-62.4  49.5   0.0 -59.6   0.0  48.5 -38.5   0.0  81.1  46.2   0.0  17.1 -42.4 = Q719
-60.6  46.4  20.4 -53.8  44.7  44.7 -38.8   0.0  76.8  45.2   0.0   9.4 -37.0 = Q935
-61.5  48.6  20.9 -54.2  44.9  45.6 -39.3  10.4   0.0  47.1  10.4  11.0 -38.5 = Q549
-60.6  46.4  20.4 -53.8  44.7  44.7 -38.8   0.0  76.8  45.2  10.4   8.9   0.0 = Q65
-62.1  49.6  21.6 -56.1  44.7  46.2 -39.2  11.2  79.7  47.7  11.2  11.4 -38.4 = Q733
-62.4  49.5   0.0 -59.6   0.0  48.5 -38.5   0.0  81.1  46.2   0.0  17.1   0.0 = Q98
  0.0  48.6   0.0 -57.8  44.8   0.0 -39.4  12.0  80.7  47.9  12.0  12.5 -40.1 = Q215
-63.7   0.0  23.8 -57.9  44.6   0.0 -39.1  14.0  81.8  47.6  14.0  13.9 -41.1 = Q992
-59.9   0.0  33.3 -60.5  35.8  48.3 -35.0  28.9  81.7  40.4  28.9   0.0 -44.9 = Q559
find: -63.6  -0.1  23.7 -57.7  44.6  -0.1 -39.0  14.0  81.9  47.7  14.1  13.8 -41.0 -> Q992
find: -62.1  49.6  21.7 -56.1  44.7  46.2 -39.2  11.3  79.8  47.7  11.2  11.4 -38.4 -> Q733
shift +1: 48.6  0.0 -> 48.7  0.1
shift +1: 81.7 40.4 -> 81.8 40.5
shift -1: 0.0 -> -0.1

 8.4 11.7 42.9  2.3  3.5  Q992
27.9 12.1  6.4 51.4  8.3  Q719
-28.7  -8.9   0.9   8.5   4.5  Q215
-15.1   0.7   0.9 -24.1 -43.5  Q733
 32.3 -40.2  44.5  16.7  12.3  Q98
-14.0   9.6  48.1  31.6 -69.3  Q65
-62.7  11.6  22.3  24.0 -46.3  Q933
  4.7 -17.5 -29.1 -16.4  11.4  Q935
shift +1: -62.7  11.6 -> -62.6  11.7
shift -1: 24.0 -> 23.9
find: -14.1   9.6  48.1  31.7 -69.4 -> Q65

  8.7  15.1  12.0 -45.7  -4.1 -49.2 -27.5 -17.6 -48.1  26.0 : Q719
-47.3 -66.3 -48.5 -33.1  39.2  43.1 -47.0  53.5  15.6  40.0 : Q98
  8.7  15.1  12.0 -45.7 -16.0 -49.2 -27.5 -17.6 -48.1  26.0 : Q933
-18.5 -13.7 -41.6  52.7  12.7  45.6  30.4   5.8  48.4 -55.4 : Q65
 35.2  57.0  21.2  28.8 -26.4 -14.5  42.8 -28.1 -13.6 -28.8 : Q559
-17.3   1.3 -13.5  29.1  15.2 -13.7  -7.4  -9.0  -2.7  -9.2 : Q215
 -0.6   4.5  25.7 -52.6 -22.1 -44.5 -23.5 -36.0 -53.9  31.7 : Q549
-24.7   3.3 -15.6  35.4  13.2  31.0  16.4   9.8  29.6 -45.3 : Q733
-30.4   0.6 -26.1  47.9   9.3  43.6  24.6  12.2  47.8 -43.2 : Q935
 31.9  38.3  19.5  15.1  -8.7  -6.1  14.7 -20.3  -1.6 -28.3 : Q137
-16.4 -12.9 -15.0  20.1  15.6  22.2   7.9   5.0  18.3 -21.9 : Q992
shift +1: -49.2 -27.5 -17.6 -48.1 -> -49.1 -27.4 -17.5 -48.0
find:  31.9  38.4  19.6  15.3  -8.7  -6.2  14.7 -20.2  -1.6 -28.2 -> Q137
find: -30.3   0.6 -26.0  47.8   9.2  43.4  24.9  12.1  47.7 -43.1 -> Q935
find: -17.3   1.3 -13.6  29.2  15.2 -13.6  -7.3  -9.0  -2.4  -9.0 -> Q215
find:  -0.7   4.5  25.9 -52.4 -22.0 -44.7 -23.6 -35.9 -54.0  31.6 -> Q549

